Each row is where one point has got to under a steady rotation. How many ticks took it there?
The counts run from 0 to 159.
[  0 -13 -18 -24 -55   7 -18  23   4 -22   0  25  30 -21  10  -8   3 -15
  11  27] | 76
[ 32  -3 -17 -34 -39   2  -1  33  22  -5 -33  24   8  12  21 -32 -25  -4
  23  15] | 107
[  0  12 -23  -8  21  -4  15   9  38 -23   4  37  47 -25 -15   5 -20   6
   9  32] | 14
[-21   5  -7 -43 -33  30 -13  26   5 -17  -8  28  26 -17  22  -4   4 -15
  19  30] | 46
[-15  24 -26 -22   5  11 -10  15  17 -19  -5  32  52 -27  -7  23   7  -3
   4  26] | 15
[  2  27 -20 -23  24  -5  13  20  28  -8 -21  42  51 -10  -5  12 -13  12
  14  18] | 8
[  4  29  -8 -27  35  10  20  17  30 -11  -1  38  41 -18   4   3 -24  21
  21  29] | 2
[ 25  18 -14 -17  20 -15   7  33  31   0 -22  37  32   0 -11  -8 -26   9
  10  26] | 79
[-27  40   0 -19   2   7 -31  39  21 -20 -23  13  49  -5   4  -3  -3   4
  -4  36] | 134
[ 45  -8 -31 -26 -25 -11  17  23  34  -5 -13  37  27   2   6 -13 -29  -5
  27   9] | 60
[-11  13 -16 -22 -43  10 -41  34   7 -17 -29   8  41 -15  15   0  12  -7
  -5  19] | 141
[ 12 -23 -33 -30 -53   9   2   9  10 -18  -6  28  25 -22  13   1  -6  -8
  28  17] | 23
[-20  31  -1  -9  10   9 -16  26  19 -26  -8  18  39 -22  -2  -7  -1   4
   0  52] | 110
[ 24  15  -2 -10   2 -11  12  28  51 -19 -21  13  15  11   7 -37 -36  20
  12  31] | 144
[ 42   1 -21 -14 -12 -18  13  27  34 -12 -22  26  26   6   2 -18 -35   0
  16  13] | 96
[  4  36  -5  -4  20  -9 -10  34  35  -6 -28  24  47   2  -1  -4 -20  12
   1  26] | 133
[ 24 -21 -28 -32 -54  -2  -6  27  12 -20 -12  21  19 -11  11 -12  -8 -14
  27  14] | 59
[  4  21 -20  -9  19  -6   1  16  30 -20   4  36  44 -25 -15  11 -13   9
   6  34] | 32
[-18  34 -14 -12   1  -6 -33  29  20 -20 -17  20  54 -17  -9   2   4  -2
  -6  37] | 122
[  3 -21 -18 -42 -52  16   5  22  17 -24  -8  26  18  -8  31 -13 -11  -5
  30  27] | 29
[  5  25   0  -7  21  -4   8  31  41 -17  -9  23  26  -8  -1 -19 -32  12
   9  47] | 109
[ 33   2  -6 -28  -2 -10  17  28  37 -10 -19  34  13  10  13 -31 -38   6
  22  19] | 90
[-12  24  -2 -16  22  15   0  25  26 -22   3  35  29 -17  -5  -5 -15   9
   7  51] | 56
[-26  20  -2 -24 -18  24 -26  38   7 -18 -17  30  33 -17  18  -4   6  -5
   6  31] | 81
[ 46   4 -22 -10  -4 -20   8  28  39  -2 -25  24  32   2  -3 -20 -32  -1
  13  13] | 114
[-14  -1 -30 -35 -32  13 -21  24   0 -19 -12  30  47 -21   8  21   9  -9
  14  18] | 16
[ 38  -5 -21 -17 -37 -20  -3  27  32  -7 -29  11  20   1   4 -27 -26   4
  15   9] | 149
[-31  42   1 -17  -6  12 -29  29  21 -25 -23   9  41  -8   7 -10   2   5
   0  31] | 152
[ 27  18 -18 -16  17 -15  13  26  35  -4 -20  36  37  -2  -5  -9 -31   4
  14  19] | 61
[ -5 -10  -8 -33 -58  13 -17  23  13 -26 -15  10  12  -8  21 -29  -6  -2
  16  28] | 118
[ 32  -7  -9 -28 -32   3   1  34  35  -9 -23  12   8   8  23 -36 -27  -1
  22  13] | 125
[ 34  -7 -25 -28   6 -11  24   8  40  -5 -12  34  34  -6  -3  -3 -29   5
  18   9] | 7
[  0  37  -5 -11  21 -11 -14  30  39 -13 -36  17  44   2  -5 -11 -18  17
  -4  19] | 151
[ 28 -24 -18 -33 -28   4  28  10  34 -22   1  34   6  -4  13 -22 -26  -2
  35  26] | 30
[ 25 -24 -19 -40 -27   7  31   5  20 -19  -3  28   7  -8  13 -17 -25   1
  34  26] | 12
[-28  17  -2 -19   3  16  -7  14  18 -23   7  29  45 -27   1   6   2   1
  12  40] | 21
[ 32 -11 -15  -9 -11 -11  18  27  36 -13  -2  25   9 -12  -7 -31 -31   2
  24  31] | 84
[-26  28  -2  -1  -5   9 -26  27  24 -30  -4   6  39 -22  -1 -10   4   5
 -11  44] | 146
[ 35 -15 -27 -16 -46 -10   0  23  28  -9 -18  18  19  -4   3 -21 -20 -11
  21  13] | 113
[ 10 -19 -31 -43 -42  11  -5  24  10 -13 -20  30  20  -8  22  -3 -10  -9
  30   3] | 35
[ 33  -4  -5 -23 -35  -3   3  29  36 -17 -24  12   8  12  18 -42 -24  10
  17  19] | 143
[ 19   7 -10 -27  14   1  26  17  35  -5 -13  36  26   0  10 -13 -33   4
  27  21] | 19
[-21  25  -4 -30  -4  24 -26  37   1 -15 -10  31  43 -14  17   5   2  -6
   8  32] | 63
[-22  16  -3 -28 -36  22 -30  32   9 -31 -15  13  25 -14  20 -13   5   0
   7  27] | 135
[-27  17 -10 -21  -8  21 -19  24  11 -27   0  29  41 -28   6   2   8  -2
   9  48] | 57
[-20  -4 -13 -29 -38  15 -10  18   5 -27   4  27  33 -28   7   6  10  -9
  17  34] | 22
[ 15  20 -13  -1  16 -17  -4  26  44 -19  -3  25  48 -14 -18 -10 -22   8
  -3  34] | 121
[-10  36 -11 -15  27   4 -11  33  19 -10 -19  37  49 -14   1   3 -14   0
   9  29] | 62
[ 29 -18 -15 -18 -44  -7   6  17  35 -18 -12  12   4  -2   8 -39 -26   9
  19  27] | 137
[  6 -19 -21 -21 -63  11 -27  27   7 -24  -6  17  28 -19   9 -10   3 -14
  19  32] | 94
[-24  36   0 -21   8   9 -27  40  24 -20 -19  23  49  -7   6   0  -9   3
  -2  39] | 116
[  4  19 -17  -7  22  -4  -7  20  27 -16   0  27  52 -24 -19  10 -14   3
   7  39] | 50
[-22  30  -8 -31  11  21 -12  21  17 -10 -15  39  52 -18  11  19  -1   3
  11  20] | 9
[-14  27   0 -14  21   6 -11  19  28 -23  -3  25  37 -19  -8  -3 -18   6
   9  50] | 74
[ 18  26 -10  -2  19 -16 -17  25  43 -17 -15  22  47 -17 -15  -7 -19  11
  -3  29] | 139
[ 44  -6 -25 -23 -14 -17  10  31  33  -9 -19  31  22   1  -2 -14 -35  -4
  25  17] | 78
[ -9  23  -9 -14  30   7  11  22  26 -23  -5  43  40 -14  -5  -2 -16  12
  16  43] | 38
[-30  11  -9 -41 -22  33 -11  15   4 -23  -9  24  37 -18  24   9  12  -2
  22  26] | 10
[-27  12  -8 -19  -1  19 -10  16  13 -26   1  32  41 -24  -2   6   3   1
  11  45] | 39
[ 16  30 -17 -12  26 -12  -3  36  32  -5 -25  31  40   3  -9 -11 -27  11
   8  20] | 97
[ 29 -30 -31 -35 -39  -2  20   3  27 -12  -6  28  25 -10   9  -1 -18  -7
  30   3] | 6
[ 29  -2 -15 -33  16   4  33  13  35  -9 -20  33  24   6  13  -7 -34  13
  33  11] | 1
[ 41 -20 -33 -27 -26  -6  12  17  27  -7  -8  30  20  -4  -1 -12 -30  -9
  25  17] | 42
[ 35 -15 -10  -9 -34 -11  12  16  47 -22 -13   8   2  -1   7 -37 -27   8
  16  23] | 155
[ 16 -10 -18 -36 -39   4  -2  27  17  -7 -26  23  15   4  30 -16 -17 -16
  25  13] | 71
[ 34  -2 -20  -7  -8 -23  12  23  42 -21  -3  21  15  -6 -11 -28 -36   7
  14  33] | 120
[-19  10 -13 -15 -31  11 -32  26   9 -24   0  13  39 -26   5  -1  14  -6
  -2  40] | 111
[ -8   3 -24 -36 -38  18 -20  27   2 -18 -18  27  38 -24  17  13  13 -11
  16  22] | 34
[  0  26 -12  -9  14  -5 -24  33  20 -15  -8  31  55 -22 -14   8  -8   0
  -4  37] | 86
[-18  21 -21 -16 -13   8 -28  28   9 -21 -12  27  51 -25   1  12   8 -11
   3  25] | 69
[  5 -15 -30 -22 -57   4 -17  25  14 -21  -9  15  23 -17   8 -13   8 -12
  14  25] | 112
[ 36   5 -26 -23  11 -10  20  17  35  -4 -13  39  38  -2  -5  -5 -32   7
  23  14] | 25
